In the rows, 128 means zero.
R: rows in a few groups, each row roughly a mix of its group's directions
R (124 x 10)
[[172 128 107 138 146 154 169 104 159 129]
 [130 147 145 155 154  88 106 177 125 114]
 [133 124 132  98 104  98 132 190 147 140]
 [129 154 133 176 149 149 138 141 103  84]
 [106 105 138 155  95 132 117 115 110  71]
 [110 140 126  82 150 160 164 152 150 112]
 [111 130 106 170 151  81 108 135 156 143]
 [108 155 119 181 120 159 161 151 129 115]
 [126 136 136 124  61 124 130  88 143 111]
 [124 116  83  94 145 105  99 159 154 141]
 [150 100 109  76 121 118 134  89 148 145]
 [152 126 129  81 110 130 102 142 173 155]
 [126 132 126 144 114 134 109 178 137 186]
 [103 125 158  83 141 135 173 106 113 110]
 [120 148 141 173 127 177 135 155  97 132]
 [121 147 142 103 129 115 129  72 114 174]
 [ 79  97 161 137 111  92 116 138 148 127]
 [ 87 176 143  96 143 144 129 104 123 107]
 [ 79 102 147  86 155 153 122 122 138 122]
 [107 150 162 174 138 123 154 165 118 142]
 [ 98  93 167 112 127 165 155 117 150 140]
 [172 131 115  80 125 124 161 110 110 152]
 [193 110 127 111 125 134 125  97 114 154]
 [141 168  99  90 155 125 123  85 138 129]
 [ 86 116  98 121 154 149  87 101 139 113]
 [161 105 109 170 129 115 109 159 134  90]
 [127 118 128  95 130 159 116 106 169 176]
 [132  87 140 155 119 116  82 156 154 149]
 [109 136 167 147 151 134 129 186 131 150]
 [140 145  74 165 153 112 106 118 147 114]
 [112  84 147 128 139 116 119 181 150 106]
 [ 83  98 141 148 117 149 140  83 105 126]
 [151 141 105 128 109 175 117  92  97 104]
 [130 132 101 154 127 121  79 127 119  76]
 [109  83 121  91 104 112 117  94 101 116]
 [ 88 168 147  82 131 125 112 104 122 112]
 [134 107 124 153 125  74  82 115 129 150]
 [153 117  97 118 131 145  78 127 149  87]
 [119 128 113 129 134 182 148 157 134  80]
 [ 72 150 114 117 102 104 129 126 110  93]
 [103 122 118  96 118 122  74 102 157 108]
 [ 71  95 156 153 145 146 114 118 126 123]
 [103  85 118 162  95 134 112 167 121 131]
 [107 130 152  81 135 176 159 118 119 121]
 [111 122 178  85 124 134 165 145 128 147]
 [191 137  97 154 131 116 120 110 120 106]
 [146 121  85 109 116 181 144 107 117 149]
 [173 118 102  92 117 104 108 150 125  96]
 [ 98 150  84 133 134 118  89 141  88 121]
 [152  87 139  94 132 103 113 170 143 109]
 [132 104  99 163 152 128 131 112 182 146]
 [ 74  96 114 144 108  85 125 135 128 126]
 [119  98 122 114 132 152  89 161 137 176]
 [171 168 100 134 165 136 136 123  97 127]
 [155 140 143 121  99 132 110 168 164 167]
 [118 132 176 135 154 138 107 120 182 135]
 [135 117 168 178 110  96 133 124 109 154]
 [151 141 139 124 122 176 176 142 115  97]
 [132  98 166 107  94 151 124 159 161 141]
 [124 134 127  99 131  73 149 100 147  93]
 [137 124 157 173 130 140 119 178  95 125]
 [ 99 106 159 154 153 141 141 163 117  89]
 [102 125  91 111 126 126  70 115 156 139]
 [ 93 170 129 148 139 103 156  89 113 135]
 [145 164 137  97 101 153 160 103 102 148]
 [117  93  96 147 126 139 145 108 184 141]
 [155 116 114  71 138  95 111 159 129 126]
 [126 103  91  94 163 161 120 147 152 144]
 [104 127 153 131 171 117 147 162 173 122]
 [164 156 143 171 111 134 155 103 101 112]
 [156 112 105 119 163 148  88 165 110 142]
 [115 135 139 156 139 108 170 134  92  82]
 [174 123 170 118 125 105 174 126 116 127]
 [167 154 154 127 173 136 110 112 161 140]
 [100 112  85  69 119 124 112 126 129 134]
 [119 129 100 134 135 156 107 183 134 167]
 [125 185  95 131 148 124 162 120 150 146]
 [102 140 121 129 147 107  57 134 134 136]
 [127 127 150 176 152 151 179 134 140 120]
 [128 192 114 128 137 104 143  96 149 117]
 [143 145 100 143 141 114 133 118  95 188]
 [123 132 144 127 121  85 173 133  81 111]
 [148 104 149  96  66 131 127 134 148 135]
 [ 93 116  99  96  93 105 118 114 161 146]
 [162 139  98 147 140  87  99  91 130 142]
 [ 86 163 136 113 157  85 118 103 125 116]
 [134 114  88 185 148 149 112 149 136 139]
 [116 165 157 159 114 141 168 129  94 112]
 [143 165 107  93 151  99 144 111 135 167]
 [110  98 166 100 109 120 130 159 129 172]
 [130 120 158  98 132 139 124 168 167 168]
 [106  86 147 124 144 129 162 132  93  89]
 [165 128 122 148 106 160 106 137  93 169]
 [136 163 126 122 137  84 162 145 153 165]
 [124 103 120 176 120 103  75 114 119 129]
 [142 125 139  58 111 106 124 137 131 154]
 [111 126  99  73 133  87 126 115 131 101]
 [ 95 148 175 133 112 119 170 111 113 109]
 [152  97 136  95  92 156 126 116 168 142]
 [151 165 102 152 179 156 137 115 130 128]
 [167  93 116 166 124 109 167 145 118 137]
 [191 147 105 120 127  91 132 118 110 124]
 [108 122 175  90 121 150 168 150 124 135]
 [ 98  88 170 149 120  99 103 134 123 150]
 [151  85 115 145 135 134 108 169  86 126]
 [ 90 121 140 103 129  92 163  98  95 123]
 [ 92 153 154 183 131 132 126 144 135  99]
 [114 147  73 125 134 153  79 128 121 131]
 [127 139 159 156  92 141 147  86  96 112]
 [156 113 116 107 169  87  99 143 151 116]
 [150 142 107 116 131  81 159 118 176 126]
 [111 150 107  73 107 107 125 106  97 116]
 [ 98 140 129 160 108 133 117  93 133  74]
 [119 122 197 137 118 147 159 146 131 117]
 [ 99 123 150 188 106 142 143 121  99 131]
 [181 140 120 109 131  94 164 109 148 140]
 [140 148 131 150 127 144 181 175 138 108]
 [ 93 152 155 151 121 109 161 120 110 171]
 [104 120 171 133  87 153 148  97 120 152]
 [154 105  97 129 144 110 138 130  72 102]
 [192 137 120 129 147  86 113 133 118 121]
 [ 99 123 121 167 153  74 153 127 120 122]
 [ 76 106 161  95 138 125 149 111 139 106]
 [ 81  94  99 159 103 113 143 145 117 121]]
the one row of each list that fits no group (the others fit one group, some only roughly)
  j415: [135  74 148 128  91 129 160 138 155 141]
  j988: [142 153 126 157 177 123 134 149 115  83]
  j274: [151 107 173 147 107  93 146 164 121 138]
  j585: [115  92 128 111  81 142 103  87 128 144]
  j138: [186 112 114 155 155 100 124 130 141 151]
  j324: [131 135 148 188  87 139 128 125 100 135]
  j848: [127 102 138 175  79  95 123 121 128 142]
  j886: [150 116 127 115 103 123 158 108 163 181]
  j685: [183  96 147 115  99 129 125 153 114 105]
  j27: [149 121  84  82 111 138 132 126 127 170]
  j320: [ 83 155 125 155 152 161 159 105 134 135]
  j866: [100 104 128 151 188 123 120 116 152 106]
 => j848
  j780: [ 96 160 122 153 155 179 106 137 119 121]
  j860: [108 152  90 108 124  91 105 141 159 159]
  j42: [139 152 132 171 182 125  96 143 127 135]
  j454: [136 108 147 122 106 151 155  65 120 117]
  j65: [160 130 138 101 103 133 163 143  75 120]
  j572: [ 94  93 147 132 135 153 123  90 149  90]
  j771: [115 136  95 131 115 129  78  80 114 144]
  j472: [141 130 135 184 141 158 125 128  84 149]
  j208: [102 144 108 192 118 104 114 136 136 148]
  j579: [ 94 137 138 138 147 167 176 133 146 100]
  j318: [ 96 119 143 106  90 154 173 130 114 105]
 => j472
  j677: [177 145  81 144 146 142 154 113 114 134]
  j284: [181 137 129 161  96 165 124 136 110 124]
  j795: [100 129 190 129 138  98 147 122 133 100]
  j29: [109  97 149 114 140 177 139 138 122  83]
  j505: [ 89 124 142 114 174 134 123 175 117 109]
  j951: [119 121 137 199 136 121 114  98 113 128]
  j929: [141 157 100 102 111 152 105 129  74 119]
  j180: [ 95 121 178  92 113 131 135 117 119 166]
  j468: [169 105 129 146 129 136 112  79 101 100]
  j282: [ 96 133 134  80 157  79 138 124 121 127]
  j256: [130 126 101 164  88 123  76 123 108 130]
 => j284
  j312: [154 167  68 131 121 137 118 105 123 114]
  j458: [103 137 133 106 160 108 181 102 110 147]
  j81: [117 105 145 120  74 130  93 159 103 127]
  j54: [178 115 122 179 136 121 151 151 146 130]
  j401: [110 137 173 102 108  83 139 119  96 133]
  j869: [129  71 149 143 100 113 143 148 157 148]
  j949: [113 115 133 104 125 157 130  86 168  90]
  j619: [ 88 105 117 101 147 120 102  94 131  89]
  j281: [102 106 161 130 132 145 111 103  81  95]
  j227: [119 170 117 151 164 147 165  96 139 138]
  j242: [146 105 136 112 119 157 145 109 157 184]
  j485: [145 125 126 172 139 190 128 115 110 130]
  j78: [155  80 170 129  95 118 144 147 142 133]
  j306: [158 125 118 169 160 129 146 141 143  79]
 => j54
  j680: [141 179  87 130 114  98 134 117 135 159]
  j384: [ 79 112 186 127 142 121 134 137 142 113]
  j689: [146 103  87 115 102 117 114  97 169 144]
  j843: [107 118 125 142 164 105 118 146  96  76]
  j61: [105 168  92 145 160 168 122 122 118 116]
  j494: [137 107 137 147 155 128 145 177  93  94]
  j290: [161 117  73 127 154 136  92 123 105 127]
  j891: [ 93  88 156  87 106 142 107 144 118 129]
  j77: [167 110 108 175 120 139 108 123 106  93]
  j519: [100 155  99 163 154 143 112  83 135 128]
  j892: [145 145  99  93 149  79 136 122 137  95]
  j817: [ 85  76 126 123 121 166 126 150 136 140]
  j21: [158  80 153 110  98 119 125 130 165 144]
  j222: [118 167  79 147 138 166 141 110 131 111]
 => j817
  j854: [152 124 139  62 132 137 152 152 136 112]
  j221: [103  92 114 115 165 113  82 120 149 114]
  j589: [182 163 130 152 151 111 112  99 137 118]
  j497: [125 134  92  85 108 112 165  95 111 120]
  j601: [ 79 149 108 128 128 104 139 136  79 109]
  j380: [147 163 144 168 128 106 172 120 152 112]
  j591: [ 96 138 159  90 126  92 166 132 145 138]
  j71: [114 102 119 134 100 179 123 111 151 167]
  j144: [164 173 125 145 123 104 137 173 132 149]
  j633: [100 139 100  98 115 114 110 177 116 158]
 => j589
  j146: [ 98 111 187 122 132 134 117 161 111 151]
  j405: [147 111 165 161 124 152  88 165 130 136]
  j275: [102  82 153 148  96 125 164 142 146 130]
  j681: [ 78 120 151  98 162 104 108 146 131 110]
  j880: [124 150  74 100 101  97 122 150 114 139]
  j622: [110 135 169  90 126 114  79 121 152 131]
  j196: [ 92 138 152  84 116 112 114  95 162 134]
  j640: [122  84 130 136 108  72 161 126 135 133]
  j93: [ 87 106 163 142 130 117  79 131 147 113]
  j655: [141 165 103 158 173 118 104 159 127 123]
  j734: [144  98 171 132 116 175  97 141 111 126]
 => j734
  j549: [115  86 145 115  68 126 151 139 117 126]
  j263: [129  94 185  93 117 146 134 133 104 129]
  j971: [169 109 131 112 108 127 141  68 138 142]
  j440: [116 136 158 145  98 119 106 110  75 101]
  j278: [ 98 120 134 128 167 170 158 136 146  93]
  j297: [ 93  94 129 128 158 101  84 127 157 134]
  j642: [171 109 108 165 132 103  91 109 120 110]
  j652: [122 114 184 131 131  96 145 111 121 169]
  j661: [147  96 140 140 138 174 137  76 135 121]
  j286: [162 117 161  93 108 100 107 150 161 127]
  j202: [159 127 142 172 139 177 113 123  98 122]
 => j286
